What is the hidden score of each row? Scores go from 0 to 40, and 20 is about the middle. The score is a weighted sum of the row's numbers plus the product of two more (or one squared), each taken from its middle value.
[ 50. -15.  45. -33.  21.   7. -16. -21.  20. -20.  29. -40. -15.  24. -57.  26.  36.  20.  14. -28.  -9.  -7.] -> 24
[ 39. -22.  44. -37.  17.   2.  -8. -29.  18. -27.  19. -37. -23.  16.  45.  19.  33.  15.   5. -25. -15.  -9.] -> 26
[ 19. -27.  25.  23.  23.   0.  -3.  35. -18.  11. -36.  22.  32. -58.   9. -23. -40. -47.  21.  40. -41.  26.] -> 21
[ -4. -23. -36. -17. -45.   1. -26.  -7. -40.  58.   7. -20.  16.   3.  31.  41.  43.  44.  -4. -18.  44. -21.] -> 25
[ -7.  46.  37.  10.  16.  15.  25. -54. -18.  -5. -66.  26. -51.  -9. -10. -11. -53. -15.  21.  30.  45.  27.] -> 32
[-36.  13.  13. -32. -12.  -4.  50.  17. -16.   7.  -9.  56.  36. -19. -16. -44.  39. -30. -11. -35.  35. -37.] -> 16
[-34. -39.  -6. -49. -26.  37.  12.  53.   8.  19. -13. -12.   9.  35.   2.  17. -45. -12.  20. -30.  26.  12.] -> 16
[-39.  47. -20.  -6.  42. -37. -11.  36. -46. -48.  33.  -5. -16. -19. -75.  15.  14.  27.  34.  12.  29.  15.] -> 24
[-69.  52.  25.  42.   9.  13.  28.  51.  -2.   1. -11. -28.   6.   7. -23. -25. -48. -26. -13. -30.  14. -20.] -> 8
[-29.  52. -12. -48. -30.  26.  12.  50.   3.   3. -24. -23.   8.  29.  -3.  -3. -47. -20.  12. -29.  26.   8.] -> 21
[ 39. -22.  41. -43.  13. -10.  -7. -29.  13. -36.  18.  47. -20.  10.  46.  16.  24.   7.   2. -36. -13. -19.] -> 21
[-34.  28.  27. -44.   4.   9.  45.  18. -17.  13.  -5. -24.  30.   0. -10. -41.  54. -24. -15. -33.  22. -32.] -> 23
[  5.  45.  -8.  13. -36.  -5.  13. -29.  20. -28.  32. -14. -20.   5.  34.  11.  28.  41.  -1. -22. -32. -33.] -> 18
[ 22. -14.  15.  16.  29.  13.  -9. -36.  -7.  15. -34.  26.  22. -69.  14.  -1. -26. -34.  25.  48. -39.  34.] -> 25
[ 58.   5. -48. -17. -48. -29. -38. -25.  15.  -9.  15.  39.  27.  14. -49.   0.  44.  30. -25.  36.  -6.   8.] -> 20
[ 28. -39. -61.  46.   6.   7.   5. -29.  10. -33.  -5. -43.  -1.  -4.  32.  34.  22.  39.   5.  37. -28. -12.] -> 26
[ 13.  20.  52.  23. -41. -47. -35.  -2.  29. -18. -11. -40.  40.  35.  20.  -6. -38.  -8.  14.  -4.  11. -23.] -> 8
[-51.  16.  14. -13.  24. -27.   9.  23. -48.  59.  17.  13.  -1. -43.  20.  18.   7.  38. -73.  -8.   9.  13.] -> 16
[  6.  56.  51. -25.  18. -39.  13.   8. -33. -26. -13. -21.  45. -28.  23.  -6. -17. -21. -10.  31. -10. -22.] -> 27
[-43.  45.   2. -15. -44. -23.  10.  28. -14.  61.   8.  11. -27.  20. -29. -43. -15.  68. -22. -23.   8.  49.] -> 9
[-25.  47. -39.   9.  23.  -3. -14.  39.  -4. -48.   6. -28. -31.  -9.  19.   2.   0.   6. -20.  48.  49. -67.] -> 31
[-11.  44.  -5.   0. -29. -15.   7.  40.  17. -34.  20. -25. -34.  -6.  13. -16.  29.  20. -17. -21.  50. -49.] -> 15
[-42.  31.  18. -36. -63.  39.  45.  13. -34.  30. -21.  -7. -33.  28. -22. -24.  40. -23.  12.  26.  11.  -6.] -> 20
[-14. -26. -27.   4. -49.  -1. -26. -27.  20.  66.   4. -18.  35.   7.  20.  21.  23.  23. -15. -29.  38. -23.] -> 15
[-32. -32.  -6. -49. -19.  40.  12.  57.   0.  18. -21. -17.   9.  36.   2.   5. -44. -12.  15. -34.  34.  22.] -> 18
[-37.  63. -16.  56. -23.  22.  16. -36.   8.   1. -30. -36.   1.  14.  -2.   7. -43. -18.  20. -34.  32.   7.] -> 15
[-45.  38. -14. -49. -52.  21.  13.  25. -25.  13. -32. -21.  24.  28. -17. -24.  45. -43.   6.  42.  15.   0.] -> 22
[-24.   1.   8. -15. -30.  -6. -19.  37.  -3.  -6.  -3.  33. -20.  47. -10. -27.  53. -13.  -4.  58. -41. -42.] -> 15
[ 16.  -9. -35.  25. -34.  -1. -25.  39.  13. -15.  31. -12.  28. -39.  49.   3.  26.  -2.  -8.  -7. -23. -28.] -> 29
[ 15. -33.  27.   9.  32.   6. -11. -41.  -8.   6. -58.  21.  21.  32.  11. -10. -32. -46.  23.  53. -52.  39.] -> 20
[ 24. -20.  51. -58.  20.  16. -31. -21. -47.  39.  16.  48.  15. -37.  18. -26.   5.  27. -13. -17.  32.  12.] -> 30
[ 22. -18.  15.  15.  46.   9. -12. -28.   8.  -5. -46.  25.  -5.  35.  27.   8. -23. -25.  30. -48. -47.  41.] -> 19
[-49.  42. -24. -55. -44.  18.  10.  34. -19.   6. -27. -24.  12.  26. -17. -15.  43. -38.  -2.  45.  19.   1.] -> 22
[ 26.  -5.  20.  27.  39.  -3. -45.   6. -33.  46.   2.  45.   7.  -7. -68. -53.  51.  36.  -7. -22. -28.  -6.] -> 21
[ 21. -30. -62.  47.   8.  -5. -18.  41.   2. -27.   8. -34. -25.  19.  34.  10.  16.  -6.   3.  51. -35. -25.] -> 38
[ 33.  31.  -8.  33.  22. -58.  46.  20. -23.  11. -46. -38.   6. -10.  30.   0.  -7. -83.  17.  22.  21. -63.] -> 24
[-38. -30. -19.  73.  -8.  43.  -1. -27.  19.   1. -26. -33. -17.  43.  10.  25. -44. -11.  19. -31.  34.  14.] -> 9
[-40. -36. -14.  72. -22.  39.  20. -32.  17.  12. -34. -24.  -7.  39.  -4.  21. -34. -12.  15. -36.  31.  23.] -> 10
[-18. -36.  28. -28. -32.  32. -11.  41. -11.  13.  70. -26.   4.   2. -48.   6. -33.  29. -18.  -5.  12.  50.] -> 13
[ 72. -24.  55.  12. -36.   7. -14.  24. -32. -14.  57.  31.  -2. -35. -28.  -5.  35. -32. -26. -14.   9. -11.] -> 27
[ 15. -24.  23.   6.  52.  12. -12. -30.   6.  10. -46.  29.   6.  34.  19.   4. -26. -36.  28. -42. -48.  38.] -> 18
[-50.  28.   4.  44.  18.  -9.  42.  48.   3. -13. -19.  53.  11. -34. -26. -39. -38. -20. -17. -25.  33. -45.] -> 10
[-33.  28.   0. -23. -58.  23.  14.  -8.  29.  43. -12.   0. -34. -36.  -9. -41.  16.  75.  -2.  29.  15.  -8.] -> 35
[-38. -39.  -3.  52. -24.  38.   7.  58.  -1.  11. -30. -15.   1.  36. -13.   0. -47. -22.  18. -41.  14.  20.] -> 11
[ 19.  15. -19. -42. -56. -45.  -4.  20.   2.   5.  54.  48.  -1. -25. -23.  31. -16.  68.  14.   2. -11. -11.] -> 20
[-59.  63.  22.  44.  -7.  42.  19. -38.   6.   0. -26. -19. -13.  19. -20.  10. -42. -13.   8. -35.  14.   6.] -> 14
[ 32. -33.  57. -40. -10.  -9. -12.  37.  -3. -29.  13. -45.   2.  15.  41.   6.  13.  -7.   5.  33. -26. -24.] -> 23
[-61.  30.   7.  21. -41.   5.  20.   0. -45.  52.  77.   9. -32. -23. -24.  18. -30. -39.  27.  16.  36. -27.] -> 25
[-24.  41.  -2. -48.  18. -11.  57. -24.  25. -11. -10.  39.   9. -37.  -2. -13. -30. -13.   1. -11.  52. -36.] -> 16
[-49.  17.  11. -19.  22. -26.   8.  23. -41.  58.  20.   1.   1. -45.  23.  19.   2.  42. -72.  -7.  10.  17.] -> 17
[-10. -59.  24. -26.  22.  14.   9. -43. -15. -25.  67.  32.  23. -17. -31.  11. -47. -13.  23.  18.  23.  41.] -> 20
[ 11. -20.  27.  20.  36.   6.  -5. -39. -11.  17. -42.  29.  22. -65.  15.   1. -28. -31.  24.  50. -34.  29.] -> 25
[-33.  22.   6.  33.  41.  -3.  39.  21.  19.   0. -49.  35.  -6.   3. -71. -52. -24. -58. -11.  14. -30.  53.] -> 7
[ 19.  28.  37. -50. -10.  36.  37. -33.  -3. -37. -27.   4.  27.  17. -21. -42.  28.  -8.  -3.  29.  13. -64.] -> 33
[-10. -28. -10.  -6. -41.   6. -15. -35.  13. -31.  22.  -1.  43.  19.  28.  13.  34.  23. -13. -25.  53. -39.] -> 19
[-49.  36. -32.  40. -44.  25.  19. -16.   9. -35.  62. -37.  -8. -16. -40.  24. -35.  10.  11.  35.   2.  18.] -> 16
[-11. -47. -37.   9.  36.  -9. -18.  44.   0. -33.  22. -20. -37.  14.  25.  -3.  13.   1. -21.  57.  48. -51.] -> 28
[-13. -44. -36.   9.  39.   0. -15.  48.   6. -41.  12. -28. -40.   3.  31.   9.   9.  11. -15.  47.  42. -46.] -> 26
[-21. -60. -32.  10.  33.   2.  -8.  42.   6. -32.  23. -25. -34.  13.  22.  -4.   8.   3. -14.  54.  47. -48.] -> 24
[ 35. -13.  47. -39.  14.   4. -12. -29.  21. -24.  15.  53. -21.  17. -63.  26.  27.  18.  10. -32. -15. -12.] -> 17
[ 25. -31.  18.  17.  38.   2. -12. -42. -11.   3. -56.  20.  19.  34.  19.  -8. -35. -48.  23.  50. -53.  34.] -> 21
[ 29. -13.  46. -38.   9.   3. -19. -38.   9. -25.  16. -42. -19.  22.  46.  18.  22.   1.  -6.  47. -25. -16.] -> 24
[ 24. -15.  13.  51.  25. -12. -34. -17. -52.  61.   3.  30.  25.   1. -69.  26.  37.  -4.  -8. -21. -19. -24.] -> 16
[ 26. -25.  23.  14. -54.  11.  -1.  37.   7.  21.  68.   6.  14. -47. -25. -12. -23. -55.  27. -12.  -8.  11.] -> 18
[-34.  35. -13.  32.  -3.  13.  13.  11.  15.  14.  50. -41. -10. -38.  27. -36. -40.  68.   9.   2. -23. -35.] -> 13
[ 46. -13.  54. -36.  19.  10.  -7. -25.  20. -21.  23. -35. -17.  27. -56.  28.  35.   9.  11. -26. -10. -11.] -> 25
[ 34.  16. -26. -19. -41.  30. -20.  32. -18.  -8.   4. -19.   3. -34.  -1.  30.   8.  74.  33. -14. -35.   6.] -> 32
[ -9.  51.  -7. -17. -51.   5.  13. -36.  17. -22.  -8.  12.   6.  35.  25. -23. -36.  58.  31.  24. -25. -40.] -> 19
[ 24. -37.  15.  13.  33.  11. -16. -45.  -7.   1. -45.  24.  17.  27.  13.  -1. -32. -44.  18.  51. -54.  41.] -> 21
[-49.  38.  -7. -62. -40.  32.   6.  33. -20.   4. -32. -15.  10.  22. -21. -10.  45. -39.   8.  39.   5.   5.] -> 22
[  8. -29. -82.  35. -63.  20. -10.  21. -17.  -6.   2.  26. -12.   1.   9.  15.  27.  82. -29. -15.  20.  21.] -> 27
[ 27.  24.  22. -52.  26.  23.   7.  26.  10. -47.  13. -16.   7. -27. -49.   9.  35. -37. -18. -28.  35. -19.] -> 25
[ 25. -12.  26. -44.  18.  -5. -34. -29.  15.  51.   3.  41.  25.  18. -60.  19.  32.  -5. -10. -26. -23. -17.] -> 17
[ 29. -28.  46. -38.  12.  -8.  -8. -30.  14. -32.  20.  49. -19.   7.  46.  13.  27.   8.   3. -35. -13. -23.] -> 19
[-64.  44.  29.  46.  29.  10.  32.  44.   2.  -5.  -8. -40.   9. -13. -17. -38. -37. -21. -10. -26.  18. -28.] -> 8
[-35.  25. -11. -40. -46.  33.  39. -27.   2. -16.  61. -23.  27. -25. -29.  13. -36.  26.  16.  18.   7.  16.] -> 19
[ 30.  -3.   1.  18. -61.   1. -23.  -7.  27.  -3. -39.  11. -20.  42.  45.  19. -10. -34.  26. -19. -31.  39.] -> 14
[-30.  40. -44.  -1.  23. -11. -17. -37.   7.  70.  -8. -29. -42. -23.   6.  27.  14.  29. -19.  40.  36. -34.] -> 22
[-24.  63.  -9. -46. -27.  22.  21. -29.   6.  14. -10. -26.  13.  27.   3.   3. -40. -24.  19. -34.  35.  20.] -> 19
[  3. -33. -23.  12.  45.   1.  -7. -42.  19. -35.  20.  -8. -34.  16.  31.  19.  23.  28.  -1. -38.  58. -34.] -> 19
[ 39. -16.  45. -35.  18.   4. -15. -27.  16. -30.  18.  57. -17.  22. -66.  20.  32.  11.   4. -30. -19.  -8.] -> 16
[ 21. -19.  23.  16.  40.  13.  -6. -33.   5.   2. -49.  28.  12.  29.  22.   2. -31. -36.  30. -43. -48.  42.] -> 19
[-33.  19.   0. -36.   2. -15.  56.  42.   6.   1.  -8.  36.  34. -35. -14. -37. -36. -20.  -7. -15.  51. -38.] -> 15
[ 67. -10.  51.  45. -20. -50. -20. -20.  16.  20. -14. -22. -11.   3.  54. -11. -17.  -6. -20. -33.   3.  33.] -> 21
[ -6. -33. -30.   9.  50.  -2. -17. -33.  13. -38.   9. -27.  41.   7.  23.  21.  19.   9.  -7. -36.  51. -32.] -> 22
[-35. -29. -22.  69. -12.  33.   0. -16.  27.  -2. -40. -40. -24.  22.   8.  33. -38.  -4.  24. -27.  39.  26.] -> 12
[-24.  37. -69.  15.  26. -23. -16.   7.  21.  -4.  26. -24. -17.  -9.  11. -18.  25.  -4. -11.  42. -50.  36.] -> 15
[-32.  36.   3.  54. -17.   8.  31.  55.   6.  -5. -20. -49.  11.  -9. -16. -17. -48. -25.  -4. -27.  37. -19.] -> 11
[-40.  57. -46. -19.  21.  10.  11.  39.  20.  11. -25. -21. -29.   6.  23.  32. -43.   9. -26. -19.   8. -12.] -> 17
[ -6. -35. -19.  17.  55.   1.  -6. -39.  17. -26.  25. -13. -37.  12.  27.  18.  28.  34. -12. -34.  52. -35.] -> 17
[-50.  39.  -2. -55. -45.  23.  13.  33. -21.   7. -37. -22.  25.  10. -22.  -5.  46. -26.   0.  33.   8.  -3.] -> 23
[  8.  20. -61.  32. -53. -48.  27. -13. -45.  56.  22.  -3. -23.  26.  32.  -2.  22.  30. -22. -12.   0.  36.] -> 22
[  4.  42. -43.  25.  37. -18.   4. -28.  16. -43.  23.  51. -23. -12.  36.   9.  13.  13. -13. -30. -22. -37.] -> 26
[ 20. -40.  33.  14.  44.  -1.  11. -34.   6.  10. -39.  19.  25.  16.  27.   4. -34. -40.  25. -39. -39.  32.] -> 17
[ -5. -36. -24.  11.  44.   8.  -5. -33.  19. -37.  22. -18. -32.   9.  32.  22.  27.  25.  -7. -32.  61. -35.] -> 19
[ 12. -28.  23.  27.  29.   1.  -8. -57. -14.  10. -40.  28.  24.  33.  16. -14. -40. -52.  27.  48. -47.  28.] -> 18
[ 31.  15. -28. -23. -35.  27. -31.  30.  -4. -12.   0. -28.  -8. -38.   2.  23.  23.  75.  33.   0. -30.   9.] -> 30
[-33.  15. -12.  42.  36. -31. -52.   8. -48. -15.  55. -13. -13. -25.  10.  39. -35.  68. -10.  29.  -3.  17.] -> 30
[ -3.  34. -13.   5. -26. -18.   9. -30.  17.  65.  25. -36. -23. -21.  18. -11.  23.  25. -20. -15. -26.  45.] -> 21
[-19.  34. -12.  26.  37.   5.  40. -45. -23.  45.  -4.   8. -25. -27.  35.  17. -26.   5.  23. -17. -49.   2.] -> 19
[ -3. -23. -44.  -6. -41.   2. -25.  -4. -41.  64.   3. -22.  22.  -2.  29.  39.  38.  41.  -5. -19.  46. -24.] -> 25
[ 32. -15.  45. -40.  11.   6. -14. -27.  21. -25.  14.  58. -22.  21. -66.  27.  29.  17.   5. -28. -13. -11.] -> 16
[ 32. -21.  45. -38.   7.  -2. -11.  45.   8. -30.  19. -42. -15.  23. -67.   9.  22.  -1.   3.  46. -19. -18.] -> 15
[  0.  33.   1.  14. -39. -14.  21.  26.   3. -23.  37. -24.  -8.  -9.  18. -20.  17.  14. -21. -31. -39.  53.] -> 17
[-21.  39. -31. -16.  39.   8.  -1. -16. -57.  44. -13. -28.  28. -31.  -2. -63.  25.  50.   0.  38.  32. -22.] -> 36
[ 26. -22.  39. -53.   5.   1. -23.  32.   2. -32.   8. -35. -23.  22.  42.  15.  21.  -6.  -5.  43. -26. -20.] -> 24
[ 32. -19.  32.  27.  45.  13.   6. -39.   2.  17. -37.  22.  23. -59.   2.  -2. -24. -34.  33. -24. -28.  33.] -> 28
[ 16.  31. -48.  43.  24. -30.  21. -33.  12. -38.  26.  39.  -7. -32.  35.   4.  18.  19.  -9. -24. -11. -53.] -> 25
[-11. -33.  30.  -2.  30.   4. -11.  37. -18.   6. -46.  38.  16. -72.  -7. -13. -46. -46.  11.  47.  42.  22.] -> 18
[ 23. -27.  11.  15.  34.   9. -19. -45.  -7.   0. -49.  24.  22.  26.  19.  -3. -34. -47.  23.  50. -54.  38.] -> 22
[ 20.  32. -51.  33.  28. -24.  13. -27.  20. -47.  21.  41. -18. -24.  35.   3.  19.  27.  -9. -23. -14. -50.] -> 25
[ 14.  11.  27. -55.  15. -66.  20. -22.  21.  43.   6. -28. -18.  26.  30. -15.   6.  11. -20. -25.   3.  38.] -> 21
[ -5. -29. -27.  14.  51.   3. -11. -35.  21. -39.  25. -19. -38.  12.  32.  18.  26.  20.  -4. -30.  58. -30.] -> 18
[ -7. -42. -26.   4.  45.   1. -13.  51.   8. -34.  17. -17. -36.   9.  23.  12.  20.  13.  -6. -37.  47. -34.] -> 21
[ -1. -36. -21.   5.  43.   6. -19.  46.   6. -37.  22. -10. -36.  13.  25.  14.  13.   9.  -4. -45.  49. -40.] -> 25
[  5. -32. -20.  10. -53.   4.  -9. -32.  13. -25.  15. -11.  50.  13.  28.  18.  24.  25.  -3. -30.  42. -26.] -> 20
[-47.  36. -13. -56. -44.  25.   9.  36. -13.   7. -35. -24.  15.  13. -19. -16.  51. -28.   3.  39.  11.  -1.] -> 23
[-39. -32. -10.  73. -24.  44.  19. -39.   3.  11. -23. -19.   5.  32.   1.  20. -39.  -4.  18. -44.  31.  19.] -> 12
[ 25.  -1.  20.  27.  44.  -4. -52.   4. -34.  48.   0.  47.   2.   4. -70. -54.  48.  27.  -4. -12. -28. -13.] -> 19
[  6. -28.  21.   9.  26.  16. -15. -49. -15.  20. -48.  33.  21. -65.   8.  -7. -33. -49.  23.  44.  48.  32.] -> 30
[-41.  -2. -40.  18.  57.  22. -51.  14. -47. -38. -31. -54.  13.  44.  21.  33.  -3.   4.  -3.  25.  30.  10.] -> 35
[ 24. -18.  37.  44.  18.   6. -20. -22.  21. -30.   9. -43. -34.  11.  43.  25.  20.   9.   2. -29. -25. -12.] -> 18
[ 31. -32.  45. -45.  -8.  -4. -21.  33.  -1. -27.  16. -39. -12.  22.  45.   1.  18.   1.   3.  41. -27. -24.] -> 24
[ 14. -24.  20.  23.  23.   4.  -8.  41. -15.   7. -41.  23.  23. -66.  12. -15. -38. -45.  19.  42. -35.  28.] -> 21
[  8.  48.  31.  -6.  40. -33.  29.  21. -30.   7. -67.  12. -13.  33.   2.  14. -13. -98.  25.  14. -21. -42.] -> 23
[-16.  -9.  56.  60. -41.  43. -23. -11. -45.  -1.  25.  32.  11. -36. -12.  -3. -23.  57.  13. -27.  23. -30.] -> 19
[ 30.  34.   5.  14. -26. -12.  20.  15. -18.  36.  18.  43.  40.  26. -59. -76. -41.   0. -34.  18. -26. -22.] -> 20
[-15. -23.  -3. -38. -31.  13.   7. -17.  30. -23. -17.  22.  -4.  37.  27.  -4. -30.  78.  41.  38. -34. -35.] -> 15
[-54. -34. -53.  35.   1. -17.  31.  31.  17.  17.   9. -24.  26.  -4.  35.  24. -35.   8.  24.  14. -32. -41.] -> 20
[ 37. -17.  52. -37.  11.   4. -14. -25.  14. -31.  22. -40. -13.  21. -64.  18.  30.  13.  10.  53. -18. -14.] -> 23
[ 31. -34.  31.  11. -60.  -3.  20. -38.  18.  11.  78.  -9.  19.  23. -17. -15. -25. -42.  30. -10.  -5.   5.] -> 9
[-12.  -8. -53. -26.  -7.  -6. -37.  12. -29.  55.   5. -30. -26.   7.  30.  33.  58.  47. -20.   8.  43. -28.] -> 24
[ 17.   0.  53.  30. -15.   3. -32.  22. -22.  18.  75. -12.  21. -49. -47. -14. -30.  -1. -10.   1. -22.  39.] -> 13
[-37.  11.  27. -22.  24. -50.  -6.  33. -19.   4.  79.  -9.  -5. -45. -39.  26. -39.  54.  22.  -3.   0.  15.] -> 10
[-11.  38. -27.  -5. -33. -18.  -6. -19.  22.  44.  11.  47.  25. -25.  11.   7.  21.  26. -18. -12. -33. -49.] -> 11
[-20. -17. -45. -17. -30.   6. -17.  34. -13.  30.   0. -29.   0. -31.  19. -26.  54.  88.  12. -18.  41.   2.] -> 27
[ 10. -37.  11.  16.  32.  12.  -1. -44.  -7.  -2. -52.  20.  27.  26.   2.  -5. -29. -34.  29.  47. -58.  40.] -> 21
[ 20. -32.   7.  16.  35.   7. -17. -43.  -5.   4. -58.  16.  19.  32.  14.  -5. -37. -40.  26.  54. -50.  40.] -> 21
[-14.  42. -19. -12. -34. -13.  -4. -31.  13.  60.  11. -26.  31. -17.  16.  -4.  21.  29. -22. -21.  40. -51.] -> 20
[ 38. -28.  39. -51.  23.   0. -14.  35.  24. -34.  -5.  40. -30.  23.  12.  -1.  25. -24.   2. -24.  -3. -42.] -> 18
[ 26. -23.  19.  16.  48.   5.  -3. -37.   7.   5. -46.  20.  23.  24.  23.   2. -25. -32.  27. -48. -43.  31.] -> 20
[ -1. -33. -11. -12.  29. -46.  57.  -5.  34. -28. -11.  56. -34.  39.  -7. -29. -34.  11.  20.  24.  29. -59.] -> 7
[-21.  59. -44.  11.  20. -12. -14.  33.  -6. -46.  13. -29. -28.  11.  24.  -6.  -1. -12. -25.  48.  39. -62.] -> 37
[-42.  47.   5.  48.  -4.  18.  14.  55.   7.   0. -27. -38.   5.   2. -18. -14. -54. -17.  -2. -39.  20. -12.] -> 11
[-36.  53. -28.  35.  31.  -8.  13.  -4.  45. -40. -29.  32. -43. -28.  -2.  -7. -22. -13. -15.   4.  41. -25.] -> 10
[ 44. -38.  -8.  -6.  17. -13.  -1.  47.  19.  18.  20.  27.  -7.  26. -45. -53.  -2.   3. -50.  52. -31. -27.] -> 14
[-23. -35.  -6. -47. -21.  33.  12.  61.   3.  13. -25. -16.   9.  34.   1.   7. -39. -17.  20. -35.  30.  21.] -> 18
[  2. -36.  51. -21. -41.  -6.  27. -31.  -6.   7.  64.  37. -37.  28.  16. -50.  12. -14.  34.  26. -17.  -4.] -> 11
[-24.  19.  43. -20.  30. -76. -26.   8. -51.  48. -30.   4.  14.   5. -40. -24.  61.  -2.  22.   3.  17.  16.] -> 26
[ 20.  -9. -36.  17. -13. -14. -16. -24.  33. -29.  39. -33.  22.  23.  48.  -2.  41.  10. -12.   3. -23. -46.] -> 20
[-41.  46. -14. -54. -37.  24.   2.  46.  -2.   7. -39. -25.   3.  28. -16.  -1. -44. -25.   9.  52.  18.  11.] -> 19
[-43.  52. -13. -55. -27.  22.   7.  44.  -5.   2. -32. -19.  10.  29. -17. -14. -52. -28.  10.  51.  13.   5.] -> 22
[-14.  31. -25.  23.   8.  -7.  14.  22. -40.  47.  12. -14.  11. -43. -71.  25.  22.  27. -69. -12.  23.  22.] -> 20
[  9. -23.  14.  32.   9. -19. -40. -20.  20.  47.  -9.  34.  26.  -8.  28.  15.  22.   2. -16. -41. -37. -26.] -> 11
[  2.  27. -37.   9. -38. -32.  16. -26.  21.  60.  20.  33. -27. -37.  17.  -7.  16.  19. -20. -17. -20.  43.] -> 11
[-38. -33.  -5.  75. -20.  38.  11. -39.   9.  18. -10. -21.   0.  43.   0.  11. -49. -12.  16. -40.  29.  19.] -> 7
